[[-43.7 -35.4 -46.7   5.5   7.8 -10.7  24.8  16.6   8.8  42.9 -54.4 -32.4
   42.4 -46.2  46.4]
 [-19.9 -43.7 -23.9 -46.4 -50.2  22.5  42.4  32.9   4.2   6.1 -25.3  42.1
    5.6  14.6  39.4]
 [-26.3 -27.8 -51.9  24.5  43.1  -1.7  11.4  13.0  18.6 -11.1 -26.4 -53.7
   41.1 -40.3  49.5]
 [ 22.2  31.5 -47.6  23.7 -19.5 -33.7 -20.4 -20.8 -45.4  41.7  33.6  43.6
   26.9 -43.0  16.9]
 [ 38.0  42.5   8.8  -8.4  39.0   6.7  -7.0  46.7  -2.7 -24.8 -13.1  43.8
  -42.8  17.7  36.9]
 [ 40.7  12.2  -2.5 -45.2  15.5  -9.4  31.9  46.5 -34.8   6.3   6.3  39.9
  -40.1  25.9  32.5]]
-19.9

[[ 53.7  11.6   0.2  -9.8  -6.1  14.8   3.5   1.9 -26.5  16.2]
 [-11.5  15.2 -16.2 -21.4   3.0  -1.7  28.0   1.2   6.0  -2.7]
 [ 54.7  -6.0 -12.2 -14.1  -5.6  20.7   4.9  13.2 -28.7  -3.9]
 [ -8.9  12.5  -7.2  -8.3  -6.7  -1.0  10.4  -0.1 -15.9   9.7]
 [-45.4   5.3  -7.4   4.3 -19.7 -12.2   0.8   1.7 -15.2   0.3]]
-11.5

[[ 10.5  37.7 -17.4  37.3 -17.1  37.9 -18.6  36.5  40.7  37.5  11.0  42.2
   36.7  22.2   9.9 -46.3]
 [-20.4 -30.2   8.2 -30.1  32.6 -30.7  32.8 -28.5 -36.7 -30.7 -19.8 -38.1
  -29.9 -12.6 -19.8  36.7]
 [-17.9  30.3 -41.2  30.9  23.3  30.1  23.2  32.9  26.3  29.0 -17.2  26.6
   31.7  46.1 -17.1 -39.9]
 [-28.3  17.2 -38.2  19.1  37.0  18.0  37.4  20.5  14.2  16.8 -29.3  13.6
   18.6  39.9 -28.8 -21.9]
 [ 14.6 -34.0  37.7 -34.8 -18.7 -33.2 -18.8 -37.2 -29.0 -32.2  14.2 -28.8
  -36.0 -47.0  14.2  40.6]
 [ 24.9  31.0  -3.0  29.9 -34.8  30.0 -36.9  28.7  34.6  30.9  24.9  35.9
   29.8  12.0  25.0 -31.4]
 [-32.2  11.5 -35.8  12.7  39.7  11.1  38.8  13.7   7.0  10.5 -31.7   5.8
   12.8  33.4 -32.1 -13.9]
 [  8.5  36.8 -18.0  38.1 -14.3  38.4 -15.0  36.9  40.2  37.6   8.7  40.7
   38.4  24.2   9.9 -45.9]
 [ 27.5 -19.1  36.7 -20.2 -33.5 -19.2 -32.9 -21.8 -13.6 -18.2  26.4 -12.6
  -20.5 -42.3  26.9  21.9]
 [-22.2 -31.2   4.6 -30.4  33.2 -31.3  34.6 -29.3 -35.5 -31.2 -22.3 -37.0
  -30.4 -13.4 -22.3  32.7]
 [-23.4  20.8 -40.8  21.0  31.0  20.9  32.4  23.8  15.6  19.4 -26.1  15.2
   22.3  42.7 -25.8 -26.1]
 [ 28.4 -14.5  38.7 -15.2 -35.2 -13.8 -36.6 -16.3 -13.4 -14.9  28.2 -13.4
  -14.6 -32.5  28.4  25.3]]
-20.4

[[ 47.7 -36.4  -0.7  -7.3  -6.5   2.8  48.7  31.8  34.9]
 [  6.0   5.9 -16.7   4.1  10.0  -5.3   5.4 -21.7   2.0]
 [ 15.5  -0.5 -10.0 -15.3   7.8 -34.1   6.9 -13.4 -15.9]
 [ 14.7  15.9 -45.0  13.7  20.8 -13.1  17.4 -55.9   2.7]
 [  4.2   2.2  -6.3   0.3   4.0  -0.9   1.3  -7.0   2.0]
 [ 40.0 -29.5  -1.9  -6.5  -4.4   2.2  39.1  25.6  28.2]
 [-14.2 -18.2  46.8 -17.0 -16.8  11.7 -21.8  53.4   2.1]
 [-22.1  17.7  -5.1   3.8   1.2  -2.3 -19.9 -14.1 -12.4]
 [ 16.5   0.2 -10.3 -13.5   8.2 -33.8   7.8 -14.8 -15.2]
 [-15.1  -0.5   3.8   9.5  -2.8  24.7  -6.4  13.7  10.7]
 [ 29.1  -2.2 -15.3 -24.1  11.1 -57.5  11.1 -26.3 -26.3]]
6.0

[[  0.3 -22.4 -42.7  -7.8  42.1  25.7  -9.3   1.7  33.3 -34.9]
 [  0.7 -23.6 -42.2  -5.9  41.1  26.3  -7.8   1.7  33.4 -35.6]
 [  0.7 -23.9 -42.5  -7.2  41.7  26.5  -7.6   1.7  34.1 -35.2]
 [-18.2  25.8 -12.6 -33.6   3.0 -22.3 -50.6 -23.5  -9.6  10.5]
 [  8.4 -25.8 -42.1 -13.5  42.3  26.0 -10.7   8.7  33.2 -32.3]
 [-11.4   8.5  42.8  33.0 -29.5  20.7  41.7  -7.4   6.7  -8.2]
 [ -5.3  18.2  37.2  24.5 -34.2   4.0  28.0  -1.1  -7.9   0.5]
 [ -7.1  10.9  37.9  28.5 -29.5  13.2  34.2  -3.1   1.1  -7.3]
 [  0.8 -23.8 -43.2  -6.4  42.2  26.6  -7.7   2.0  34.4 -34.9]
 [-24.8  39.5  -3.1 -22.9  -5.9 -31.6 -42.4 -32.9 -17.1  19.2]
 [ -2.0  28.1  38.0  18.2 -41.1  -6.7  22.2   0.8 -20.0  11.4]
 [ 34.6  18.0  15.0 -27.6 -29.0 -24.9 -12.8  25.8 -38.4  28.6]]
0.7
---
-0.14,0.17,-0.18,0.01,-0.17,0.18,0.01 -> 0.01, 0.18
136.0,28.4,-202.8,-74.0,62.3,-20.1,-129.3 -> -74.0, 136.0
-6.668,-2.574,13.466,-11.512,13.745 -> 13.466, 13.745
0.09,-0.11,0.03,-0.01,0.10 -> 0.03, 0.10
0.20,0.01,0.06,0.12,-0.12,0.10,0.08 -> 0.12, 0.20
-12.7,12.4,15.7,10.5,14.7 -> 15.7, 15.7
-0.13,0.04,-0.04,0.14,0.03,-0.13,0.05 -> 0.14, 0.14
16.8,-15.3,-8.0,-16.3,-11.2,-7.4,-4.9 -> -16.3, 16.8
